In the rows, 128 means zero.
Rotation paths and how fast each direction turns (degrees each step):
Each turn is a multiple of 5 degrees from 10 to 175, or 0.
Each row of a path follows its step; steps can be skipped.
path 1
step 2: [129 127 122 116 131 131 111 124 123 120 127 139 122 126 124 119 128 132
 118 129 131 123 131 119 133 135 128 132 127 120 140 134 137 133 127 120
 133 131 137 120 135 128 128 138 127 131 141 134 133 131 135 122 129 130
 129 122 126 130 131 127 124 141 123 129 129 144]
step 3: [116 123 128 124 134 129 130 124 142 122 130 135 121 131 132 131 129 133
 143 126 134 130 128 134 130 122 130 117 126 124 123 127 127 126 122 128
 135 124 140 128 140 135 120 129 133 119 122 121 128 122 121 139 119 136
 138 138 124 125 124 130 120 127 127 139 121 120]
step 4: [130 119 130 131 125 135 125 123 130 127 120 116 136 123 115 139 122 131
 126 123 133 113 129 112 121 122 119 130 119 122 123 125 118 136 132 133
 137 130 119 130 130 128 130 123 126 130 124 120 126 128 127 132 133 127
 119 126 123 131 122 119 137 126 118 131 135 131]
step 7: [127 134 127 136 117 128 131 135 133 122 128 129 129 125 125 117 132 134
 121 127 135 138 128 118 124 133 132 136 131 125 136 117 137 125 128 135
 111 132 142 128 134 124 125 123 132 130 119 128 123 118 131 125 129 133
 112 128 125 132 135 124 122 121 128 124 138 121]
step 9: [134 125 125 124 127 141 126 133 130 120 130 130 127 130 121 142 132 117
 130 139 131 136 134 141 130 117 127 137 128 122 125 138 123 123 130 135
 129 115 131 124 121 128 128 131 127 127 129 116 125 133 126 127 137 142
 131 127 126 122 136 136 128 120 124 127 132 116]
step 14: [124 123 128 130 127 115 133 117 125 131 138 130 126 127 120 139 140 141
 131 131 128 132 127 134 138 131 136 126 125 124 117 124 133 122 125 130
 121 128 126 125 123 141 134 140 131 129 134 126 129 133 127 132 114 130
 130 122 125 125 135 118 144 128 125 129 119 128]
step 15: [141 124 129 132 133 134 129 137 116 123 127 141 122 132 121 121 132 138
 121 125 121 128 125 133 123 129 125 130 127 131 133 123 125 138 133 138
 130 119 125 125 139 118 131 125 122 133 127 112 131 129 121 140 136 132
 125 120 120 128 122 135 126 130 124 130 122 133]
step 27: [127 128 122 124 125 125 126 126 121 133 132 130 129 136 135 142 136 125
 119 133 126 133 115 122 125 125 133 128 124 126 130 137 127 131 133 120
 123 124 123 126 120 135 127 119 134 147 136 137 127 130 114 125 129 126
 118 136 116 142 126 127 135 131 126 127 129 128]
[130 130 130 129 131 128 132 129 128 127 126 130 128 127 131 127 129 129
 127 128 128 126 127 128 128 128 129 129 125 127 126 124 129 128 129 128
 130 127 131 129 132 130 129 129 127 128 128 129 131 126 127 127 126 128
 127 131 128 130 129 130 127 128 127 129 132 128]	85
[131 127 127 125 131 128 129 126 125 127 131 129 127 125 127 128 130 129
 127 129 126 129 128 126 126 129 128 130 127 131 127 127 128 128 128 127
 127 128 127 127 126 127 126 128 129 125 129 128 131 126 127 127 131 125
 125 128 130 127 128 127 129 131 126 130 128 127]	110
[130 131 127 130 128 129 127 130 127 128 126 130 126 128 127 125 130 128
 126 132 128 130 130 128 127 127 127 126 128 130 127 129 126 126 127 129
 132 129 130 126 127 128 126 125 130 128 128 127 125 126 126 129 127 128
 126 129 128 131 129 130 129 127 129 128 126 127]	175
[127 131 128 129 127 127 130 127 125 128 131 130 129 127 129 127 131 128
 127 129 128 128 127 126 128 128 129 128 128 127 129 126 126 131 126 129
 124 125 127 127 128 129 126 128 128 128 127 130 125 129 128 129 129 130
 130 129 127 126 131 128 129 130 131 127 130 130]	55
[126 126 129 130 126 128 129 128 130 130 130 128 128 131 127 128 131 128
 127 130 127 128 127 129 128 125 125 132 129 124 125 128 128 130 129 128
 130 127 128 126 128 127 127 128 128 126 126 127 130 129 128 127 127 127
 126 127 130 128 131 127 130 128 129 130 129 128]	135
[132 129 129 128 126 130 129 123 128 126 129 128 128 128 128 127 127 127
 130 125 127 130 130 128 127 126 130 128 131 127 131 131 129 127 129 129
 130 127 129 127 127 129 130 128 126 128 126 129 128 128 127 124 127 127
 130 128 130 128 129 130 129 128 129 128 130 128]	35
[127 130 125 126 127 125 129 128 128 126 128 126 127 125 126 127 129 127
 127 128 129 129 129 130 128 127 128 125 130 126 126 125 127 128 128 124
 128 129 127 125 129 128 128 131 127 127 130 127 130 128 128 126 125 127
 130 126 129 128 128 130 127 129 128 126 127 128]	125
path 2
step 0: [136 119 128 128 144 146 131 122 123 125 120 122 125 123 122 134 129 126
 125 130 126 123 126 126 111 130 136 130 137 131 119 126 136 139 125 131
 121 126 135 136 119 137 128 127 130 128 136 128 135 120 119 128 140 127
 121 128 131 127 133 123 128 139 124 113 119 121]
step 2: [124 143 119 123 122 127 131 117 123 119 119 122 125 144 128 124 130 125
 131 128 134 127 131 131 120 124 124 129 126 142 123 116 132 125 131 142
 131 134 132 132 123 135 122 140 140 133 125 121 135 123 132 121 117 125
 139 127 132 127 126 132 115 128 124 140 121 136]
step 6: [140 123 130 135 135 125 124 115 134 120 131 133 126 123 121 133 121 133
 135 128 132 127 131 131 128 119 124 142 118 116 130 128 123 138 128 121
 131 128 130 127 132 140 137 125 122 127 141 127 129 133 140 122 137 129
 123 118 116 144 116 131 137 127 136 127 128 136]
step 7: [119 119 125 127 115 134 123 135 141 126 123 129 135 117 131 123 132 135
 128 124 122 125 129 133 133 121 134 127 131 131 143 122 132 140 131 120
 134 143 125 123 120 134 121 127 123 131 127 128 113 119 132 134 124 133
 133 127 115 142 115 131 129 131 129 120 135 124]
step 13: [126 136 146 133 131 125 134 130 130 133 126 128 124 124 121 134 127 139
 122 129 128 133 124 120 119 130 127 141 137 129 137 118 121 123 133 144
 120 133 119 125 118 124 122 138 130 138 125 127 124 132 127 130 131 136
 128 140 136 129 124 125 130 149 130 128 137 129]
step 19: [114 126 128 130 127 132 130 128 129 133 129 134 133 137 132 132 134 131
 134 124 138 130 121 128 125 117 139 123 121 130 131 118 130 135 113 130
 126 133 133 115 134 127 119 126 120 128 147 119 130 138 114 128 133 140
 129 113 128 130 123 131 121 137 130 132 134 125]
step 20: [132 116 125 117 123 131 132 132 124 120 118 132 129 127 125 119 142 117
 139 130 136 125 125 129 134 134 129 113 122 140 131 127 120 137 125 137
 124 142 124 137 134 118 129 142 131 131 135 129 120 140 124 133 137 129
 135 129 125 133 136 134 127 125 127 135 122 132]
step 25: [126 134 132 139 119 138 121 137 123 139 122 131 130 133 132 128 133 140
 127 118 122 139 129 130 123 129 139 137 125 134 138 130 127 129 126 125
 140 124 137 123 123 118 144 122 132 122 124 126 120 130 147 128 136 135
 128 136 137 136 125 123 124 136 131 131 124 129]
[128 128 128 128 126 129 129 128 128 130 129 130 124 128 129 131 129 125
 130 127 133 130 127 124 128 127 126 129 129 128 127 127 128 127 130 125
 128 128 126 129 125 126 126 128 126 128 127 127 129 126 127 129 131 126
 128 127 128 126 129 126 128 129 125 127 129 128]	20
[129 128 126 128 128 128 127 128 126 127 128 125 130 126 127 125 125 128
 130 127 129 132 129 127 125 129 127 131 128 128 130 130 126 130 128 129
 128 127 127 127 128 127 127 127 130 126 127 130 130 129 125 127 127 127
 126 127 130 125 127 126 130 130 130 127 129 128]	85
[130 126 127 127 127 129 128 126 130 128 128 126 128 129 127 128 128 127
 126 129 129 128 131 130 128 129 127 128 129 130 130 126 127 130 131 128
 126 130 131 127 125 127 131 132 128 128 128 126 129 126 130 128 130 125
 129 131 129 128 131 131 130 131 129 129 129 128]	160
[129 127 126 129 129 128 128 126 130 126 130 127 126 129 128 128 129 130
 128 129 126 126 127 128 128 125 125 133 128 131 127 129 127 130 130 127
 128 127 129 131 126 130 126 127 130 131 128 126 127 126 127 128 126 127
 128 128 129 129 126 129 127 126 127 124 128 128]	10
[130 127 126 128 128 130 130 129 127 127 129 128 127 127 125 129 129 128
 128 125 128 132 128 127 125 126 126 128 128 128 127 127 125 128 126 131
 130 127 126 129 129 129 131 129 128 128 128 128 125 126 130 130 128 129
 128 132 126 128 127 128 125 127 128 129 126 130]	155
path 3
step 2: [136 127 117 119 119 137 139 129 127 126 134 137 118 132 131 123 127 116
 128 125 130 116 137 128 120 131 115 125 133 134 125 122 118 130 136 128
 135 131 131 126 126 125 136 137 134 129 121 132 124 138 142 133 126 130
 127 135 136 126 130 126 121 130 130 124 133 118]
step 5: [130 123 133 127 118 124 129 126 135 131 127 126 124 139 131 125 138 132
 134 129 127 123 134 131 134 129 133 123 131 133 127 122 116 128 127 119
 110 122 134 116 133 128 125 131 129 131 110 125 113 118 134 126 130 125
 123 135 129 122 130 132 127 133 139 124 136 120]
step 6: [135 117 140 125 126 118 123 130 132 131 133 140 127 129 130 123 131 134
 139 127 126 121 128 142 117 120 127 123 125 129 132 129 130 122 130 127
 133 137 128 124 134 135 126 130 117 134 117 118 122 129 135 131 122 123
 135 123 135 119 118 133 129 136 135 124 139 125]
step 12: [136 124 127 121 124 128 125 125 133 141 143 140 126 132 140 128 126 130
 140 133 123 126 132 135 112 131 123 136 137 136 134 131 128 135 119 119
 126 123 133 128 128 128 125 130 125 129 130 135 127 130 137 139 131 119
 134 124 127 134 127 123 139 124 130 122 139 129]
step 17: [126 125 137 126 119 125 119 129 131 127 136 128 124 117 138 123 132 130
 128 132 125 123 132 132 123 135 123 124 133 127 126 122 131 131 141 124
 129 128 138 124 117 118 124 134 129 124 123 117 118 125 139 147 121 130
 133 145 125 126 126 128 127 132 135 123 135 127]
step 26: [124 130 117 122 127 139 127 137 137 134 130 129 124 139 135 128 125 125
 138 135 122 126 137 138 122 130 136 135 124 140 126 126 127 126 133 119
 115 126 126 130 125 126 123 121 133 128 128 130 127 134 129 129 124 130
 120 142 134 126 134 137 127 139 129 144 136 133]
step 27: [134 130 127 121 133 126 121 112 138 126 134 133 113 128 128 123 122 127
 136 123 125 129 137 134 120 130 130 129 123 136 131 130 119 128 128 116
 128 128 136 125 127 124 118 131 132 122 128 123 123 129 126 132 110 135
 127 125 143 125 128 120 137 136 123 134 135 132]
step 28: [137 125 126 119 125 127 128 126 133 130 143 130 123 132 136 125 128 129
 122 118 128 132 132 132 119 138 125 123 142 140 128 119 122 128 125 131
 138 125 140 134 126 124 128 131 137 129 126 131 118 125 122 122 123 120
 130 139 130 125 124 120 136 136 133 114 135 125]
[130 126 128 125 131 128 126 128 126 128 130 128 124 128 129 125 130 128
 126 126 130 126 130 127 130 127 125 128 128 124 127 130 131 128 127 126
 128 129 129 127 126 128 127 128 128 126 128 127 127 129 130 127 127 128
 129 127 130 127 127 129 128 128 128 127 130 125]	100
[127 125 128 129 125 125 128 127 128 126 132 131 130 127 128 131 127 128
 128 127 129 125 129 127 127 127 126 128 126 129 128 130 128 129 125 130
 128 129 128 127 129 125 129 129 128 125 129 128 126 129 126 130 127 126
 129 129 125 128 127 130 129 129 130 125 130 129]	65
[132 129 127 124 126 127 127 128 127 125 127 127 128 127 129 129 127 128
 128 128 129 128 129 129 129 127 130 129 124 128 129 127 127 125 127 130
 129 130 127 129 128 130 126 127 126 129 130 129 126 129 128 129 130 127
 123 129 131 130 127 126 129 130 127 127 131 130]	55
[126 130 125 129 125 128 130 127 130 131 128 129 126 127 127 130 126 129
 128 128 130 126 130 129 130 129 127 124 127 127 128 127 129 127 130 130
 129 129 128 129 129 128 126 123 126 129 126 126 129 130 130 128 126 126
 126 126 128 128 129 129 128 129 129 129 128 126]	90
[130 131 129 129 128 127 132 125 129 126 127 128 129 130 128 126 130 127
 127 128 128 127 127 126 132 130 127 129 130 129 130 127 128 129 125 128
 128 129 130 131 132 126 127 131 126 126 130 127 130 129 127 129 127 127
 128 127 130 126 127 126 127 129 129 130 127 126]	125
[125 127 128 127 129 124 128 126 128 129 128 129 128 127 130 128 126 126
 128 127 127 126 128 128 126 127 127 127 128 126 130 126 128 125 127 129
 129 126 128 128 130 129 127 128 130 127 130 126 128 126 131 129 127 130
 128 129 126 131 126 124 127 124 127 132 131 127]	140
path 4
step 0: [137 129 128 130 120 132 120 141 127 135 137 132 118 123 130 125 131 119
 126 142 125 128 127 124 125 131 123 128 121 127 141 131 120 121 123 121
 127 128 125 131 134 133 140 128 121 130 122 123 140 131 125 132 118 128
 135 123 117 143 125 131 125 136 122 129 135 135]
step 2: [132 139 135 124 125 122 128 131 138 134 119 129 126 126 127 121 134 121
 132 129 132 118 126 124 123 117 136 140 122 134 118 122 134 124 130 122
 133 124 116 130 122 130 128 119 120 131 121 135 135 118 137 130 126 127
 126 135 133 136 128 119 120 135 119 126 119 135]
step 7: [134 143 119 132 119 117 131 122 139 129 130 134 125 137 121 124 135 126
 118 122 130 125 123 124 134 118 126 133 129 131 118 131 112 125 128 133
 120 119 116 127 121 128 121 128 127 132 135 132 117 125 136 130 133 135
 130 130 124 122 126 124 131 129 119 131 133 125]
step 9: [130 141 130 119 128 126 129 130 128 127 125 132 135 132 131 132 113 125
 119 120 121 122 124 128 127 129 124 124 136 128 122 135 127 127 120 138
 121 140 131 126 130 146 125 129 137 133 122 123 128 131 122 135 116 135
 132 135 121 118 126 125 133 125 129 121 134 139]
step 15: [134 130 117 123 124 128 121 130 135 132 134 138 120 138 126 113 122 132
 134 124 129 119 131 126 148 123 125 126 121 137 130 125 130 126 120 122
 127 122 125 135 117 120 120 123 125 131 128 130 122 127 131 136 128 122
 132 127 117 125 123 125 128 140 124 139 132 122]
step 18: [124 137 122 129 122 138 128 130 125 127 137 131 123 127 123 129 127 136
 133 136 123 121 126 125 124 126 140 124 121 125 131 130 128 139 120 132
 136 135 126 131 122 128 137 133 116 126 127 128 139 132 127 130 125 127
 124 113 121 140 136 116 145 136 126 127 136 133]
step 21: [137 132 133 135 129 138 127 125 136 136 125 136 133 119 127 129 114 139
 137 139 123 126 127 135 119 130 127 127 126 134 123 137 128 122 129 143
 134 129 131 125 122 135 133 121 128 130 120 129 140 122 121 127 134 131
 124 131 126 127 127 137 123 128 119 136 122 141]
step 23: [136 121 130 128 126 130 126 131 120 132 135 132 124 126 130 127 131 135
 134 136 136 121 130 127 131 126 134 127 124 141 119 124 135 141 110 120
 127 123 135 128 114 122 124 124 130 137 131 130 131 123 127 122 122 133
 132 123 119 130 123 132 134 134 110 131 130 122]
[130 127 129 127 130 131 129 130 126 127 128 129 126 128 129 128 130 127
 129 129 123 126 129 130 128 129 128 125 127 130 126 130 128 128 131 129
 130 127 128 126 128 125 130 128 128 127 128 129 126 130 127 129 128 132
 124 130 127 128 127 129 127 128 129 124 129 127]	140
[126 127 128 126 127 126 128 129 128 131 125 129 126 127 130 128 126 129
 130 129 128 127 127 126 128 127 127 126 128 127 127 128 127 129 127 128
 132 123 131 125 127 130 128 129 130 128 126 128 128 128 127 127 127 128
 129 131 126 129 129 128 130 128 132 130 128 126]	60
[128 130 128 129 130 126 132 128 124 129 130 126 128 127 125 130 130 127
 130 132 131 129 127 127 126 125 128 127 128 129 129 127 123 129 128 127
 127 129 128 127 127 127 127 130 128 127 130 128 128 127 129 129 126 128
 127 131 129 128 129 127 130 129 126 127 128 127]	65
[127 128 126 128 126 130 127 125 127 128 127 126 130 131 128 129 128 130
 127 129 128 128 128 126 125 127 126 128 130 127 128 128 126 126 126 128
 128 129 129 124 128 128 131 129 129 127 127 128 131 131 126 127 128 132
 127 127 127 129 128 128 125 128 126 127 131 128]	80
[129 127 126 130 127 128 129 129 124 127 128 128 126 128 128 126 128 128
 130 127 128 128 129 126 131 128 127 128 132 127 127 127 127 127 130 131
 125 129 128 130 127 126 126 130 128 130 126 129 126 126 127 126 128 129
 128 126 125 128 129 129 128 128 127 130 129 123]	40
path 5
step 3: [129 135 135 134 141 134 137 140 126 125 127 138 122 140 127 136 137 131
 125 124 136 123 125 130 127 115 134 124 120 124 129 110 129 120 138 125
 123 132 119 132 125 125 130 124 129 142 120 128 134 131 132 134 138 127
 132 123 127 130 126 136 127 128 136 136 129 133]
step 5: [142 127 130 130 127 127 118 139 122 134 122 126 125 121 124 123 127 129
 125 132 126 131 131 123 130 145 128 150 126 122 131 120 127 125 143 131
 129 128 127 136 124 128 136 136 123 127 124 134 122 119 135 128 117 127
 125 129 127 128 116 122 119 130 126 129 125 118]
step 7: [129 124 136 121 127 134 133 125 127 113 138 135 131 134 124 123 135 124
 126 122 120 120 135 131 137 127 127 122 119 134 133 124 118 132 130 126
 123 123 133 134 130 134 114 133 127 134 125 131 122 121 126 143 128 123
 140 136 127 127 118 128 132 139 125 141 128 138]
step 9: [126 140 130 135 140 124 128 130 129 132 126 130 132 133 134 121 127 133
 129 134 140 122 128 124 134 135 127 135 138 133 134 111 135 120 134 124
 119 143 129 134 124 135 133 141 117 126 125 130 130 131 133 126 140 128
 122 131 132 124 122 126 139 120 131 128 133 135]
step 16: [140 136 127 131 130 123 123 132 133 133 136 123 135 125 123 126 131 127
 124 139 121 123 119 136 128 133 122 141 140 133 137 123 120 121 123 125
 118 124 126 131 122 134 133 135 127 133 126 136 125 131 128 131 128 131
 136 119 117 125 132 134 130 148 126 125 117 133]
step 18: [125 130 134 135 131 135 135 118 118 120 130 122 120 127 124 119 136 124
 131 125 143 130 132 123 129 126 136 131 127 133 136 125 116 126 127 120
 125 132 122 133 119 120 122 133 131 134 130 132 144 128 138 141 124 128
 137 130 134 127 135 119 129 126 134 140 130 121]
step 21: [134 127 129 130 143 128 127 136 126 132 126 129 121 126 122 131 137 129
 128 135 127 137 136 125 128 132 135 149 132 127 130 123 119 129 124 119
 119 135 124 134 129 134 141 135 130 148 124 135 131 128 132 126 130 124
 119 125 128 127 120 122 123 137 120 128 129 117]
step 26: [143 139 122 123 139 133 129 129 112 133 129 133 127 127 131 138 129 136
 127 124 129 117 129 129 139 130 127 140 133 132 127 115 130 120 128 123
 128 133 136 120 117 130 132 127 124 135 126 135 118 126 129 132 134 126
 134 128 131 136 116 129 133 135 131 124 136 120]
[126 130 128 129 129 130 131 128 128 127 127 126 131 129 126 124 129 128
 129 129 125 128 128 125 130 129 128 130 131 127 126 126 124 127 128 129
 129 128 127 126 129 129 127 127 126 126 127 129 128 127 126 128 130 127
 125 129 128 128 127 129 127 131 126 129 128 127]	155
[128 130 129 125 129 130 129 128 127 127 122 128 128 130 129 129 128 128
 127 129 130 126 129 127 126 129 131 128 127 128 129 128 128 127 128 130
 129 128 128 126 127 128 130 129 130 126 126 130 129 129 125 127 129 129
 130 125 128 132 129 128 129 127 130 130 128 125]	45
[128 127 129 130 125 132 129 127 127 129 128 126 128 129 126 129 127 128
 130 127 130 129 130 128 129 126 127 124 128 130 131 128 123 133 129 130
 127 129 126 129 131 130 126 128 127 126 129 128 127 130 129 129 127 127
 131 129 129 130 128 128 128 127 130 128 129 128]	65
path 6
step 5: [124 128 132 150 128 123 129 135 124 131 130 119 124 122 135 136 132 127
 123 128 133 117 125 122 136 126 135 127 130 139 124 134 123 135 138 126
 130 119 127 130 118 134 123 122 132 119 121 125 117 127 126 131 128 118
 130 134 125 128 135 123 127 130 121 134 124 115]
step 7: [122 119 129 124 129 130 144 128 129 133 115 143 132 136 136 134 120 132
 139 125 127 135 129 128 142 124 128 139 136 116 130 130 131 130 124 125
 133 129 129 125 136 128 133 138 123 130 134 133 131 122 131 124 133 145
 129 124 122 133 127 124 127 126 129 121 127 128]
step 9: [142 132 126 117 126 129 117 126 136 125 131 118 123 139 121 135 136 134
 118 137 132 118 130 122 122 139 125 139 122 138 122 120 129 130 123 128
 123 121 125 132 131 123 128 129 134 129 128 125 140 126 127 135 119 132
 129 130 131 127 117 132 126 118 129 127 127 132]
step 11: [132 127 126 140 131 124 131 136 117 124 127 128 121 113 125 122 129 113
 126 126 124 133 122 128 129 127 121 126 127 129 134 117 132 120 134 135
 138 137 128 133 134 130 132 121 122 136 125 133 116 122 131 120 129 116
 123 123 126 125 122 140 126 136 125 130 123 131]
step 12: [132 121 125 131 139 134 137 128 122 135 127 122 126 131 121 121 127 120
 123 122 127 128 113 133 129 117 124 132 127 120 143 134 126 125 127 126
 122 122 125 131 121 126 130 121 132 122 138 126 123 126 132 132 124 131
 124 137 117 121 138 140 124 139 124 131 119 121]
step 17: [128 128 115 129 143 130 127 129 132 130 121 118 124 114 134 130 133 128
 122 123 131 134 137 127 131 129 130 129 128 129 121 129 135 130 125 132
 124 140 133 121 120 133 145 130 135 125 118 117 121 119 119 130 119 129
 137 131 124 125 127 134 135 128 133 123 129 130]
step 20: [126 130 130 130 125 129 122 122 119 126 141 135 133 121 140 124 125 134
 125 127 117 118 125 129 124 122 121 133 122 132 118 123 128 126 129 121
 126 127 124 120 132 133 122 130 124 130 142 124 136 126 123 120 128 143
 119 126 130 119 142 136 120 128 132 128 131 127]
step 26: [129 135 134 138 125 132 130 129 135 116 132 138 136 131 125 118 128 121
 121 129 133 133 122 122 124 132 122 130 127 136 128 122 128 136 131 128
 132 122 128 122 120 119 122 132 125 123 133 121 130 127 116 135 121 119
 124 128 122 131 132 124 135 126 131 124 151 136]
[127 128 131 130 126 128 125 128 129 131 129 126 126 127 128 126 128 125
 125 127 125 129 126 131 126 127 126 129 125 128 128 128 127 126 128 126
 128 126 130 129 126 129 127 130 127 129 128 130 126 127 127 125 128 129
 127 129 126 126 128 128 128 130 129 130 129 130]	45
[127 129 127 126 128 129 126 127 129 129 130 126 126 128 128 132 129 126
 127 129 128 127 129 128 126 129 130 128 126 129 129 129 130 127 129 131
 131 130 128 129 129 127 130 129 129 130 127 129 128 130 127 131 131 129
 132 127 128 128 128 131 131 127 125 130 126 130]	55
[127 126 129 129 126 128 127 129 128 129 130 127 129 129 129 125 129 129
 128 126 125 128 131 128 129 127 129 131 129 131 130 128 129 126 125 127
 124 132 126 129 130 128 129 124 127 129 129 127 129 129 130 128 129 130
 126 130 125 126 129 129 128 127 124 128 127 127]	90
